One turn moves every row onto another: examples first, then more rows asked:
guso: [  3 -23   0   0   7  17  14  20  12  13  -3  11  -3]
Magod: [ -2  -9   9 -19 -12   1   8  15   8   9  -6  15  -6]
meb: [-18   1   3  23  -1  -2  25   7   4   0   0  15  -3]
nogob: [-6 11 15  6 -2 -3 17 -9  3  9 11 -3 -9]
buno: [-16   0   9  20  -1   2  23   9   7  -2   0  17   1]
Lefe: [-10  -2 -12  -6  -8 -16  13   8  -4  17  -5   7 -21]
melo: [-14  -4  -3  17  -8  -3  32   4   0  -1   3  16 -16]
Tapev: [-4 10 19  4 -3  0 16 -8  4  7 11 -1 -6]
pegi: [  0 -21 -18   7   6   4  22  14   2  18  -2   7 -21]
bibud: [  5 -26  -5  -2   3  15  19  19  10  13  -2  11 -13]
ves: [ -2 -11   1 -19 -15  -3  13  12   3  10  -4  14 -17]
gozek: [ 14 -11  10   0   9   0  26  18 -12  27   0   0  -3]
Vebi: [-11  -8   0  12 -11   2  33   6   2  -4   4  19 -17]
nuzog: [ 13 -11   8   1  10  -1  27  17 -13  28  -1  -1  -5]
Laf: [-14   4  -9   0  -1 -17   8   9  -2  19  -7   5 -12]
genub: [ 14 -12   9   0   8   0  27  17 -12  27   0   0  -6]
Noni: [-13  -4  12  14  -5   7  24  10   9  -5   1  19   1]
Viked: [ 13 -10   9   1  10   0  26  18 -12  27  -1  -1  -3]
nanor: [-11   3   7  -4   0  -6   0  15   6  15  -9   9   4]
sesul: [ -6 -12 -12  16  16   3  14  16   5  21  -5   4  -6]
kem: [ -3   7  11   2  -6  -3  22 -11   0   8  13  -2 -17]
pegat: [-10  -8  11  10  -9   8  27   9   8  -6   3  21  -5]
badem: [-17   0  -2  22  -3  -4  29   5   1   0   2  15 -10]
Por: [ -1 -17   1   7  13  14  10  20  12  16  -5   9   2]
Kitov: [-2  7 20  0 -5  3 17 -7  6  5 11  0 -7]
kobef: [ -1   5  13  -1  -9  -1  23 -10   1   6  13  -1 -17]
som: [ -4 -16 -18  13  12   1  19  14   2  21  -4   4 -15]
boma: [ -5 -13  -5  13  16   8  10  18   9  19  -6   6   1]
seri: [ 14 -11   8   2  10   0  26  17 -12  27  -1  -1  -4]
Dif: [ -5  -8  -8 -14 -14 -10  15   9  -2  14  -4  11 -22]
vode: [ -5  10  12   5  -4  -4  20 -10   1   9  11  -3 -14]
duvu: [  0   4  17  -3  -9   2  21  -9   3   5  13   1 -15]
lukes: [ -6  -3  11 -13  -6  -1   2  16   9  12  -7  13   2]
bip: [-14   6  -1   1   2 -13   3  12   2  19  -9   7  -2]
gite: [ -9 -10   6   9 -12   6  31   8   6  -6   4  21 -12]
lil: [  4 -25 -12   0   2  10  22  16   5  15  -1   9 -20]
Loron: [ 14 -11  10   0   9   1  26  18 -12  27  -1   0  -4]
nim: [ 15 -12   9  -1   8   1  27  18 -12  27   0   0  -5]
Kitid: [  0   4  20  -2  -8   3  19  -8   5   4  12   1 -10]
ruv: [ 14 -11   8   0   9   0  27  17 -13  27   0  -1  -5]

Magod goes to lukes
gite goes to pegat
Now find these:
Kitid goes to Kitov
bibud goes to guso

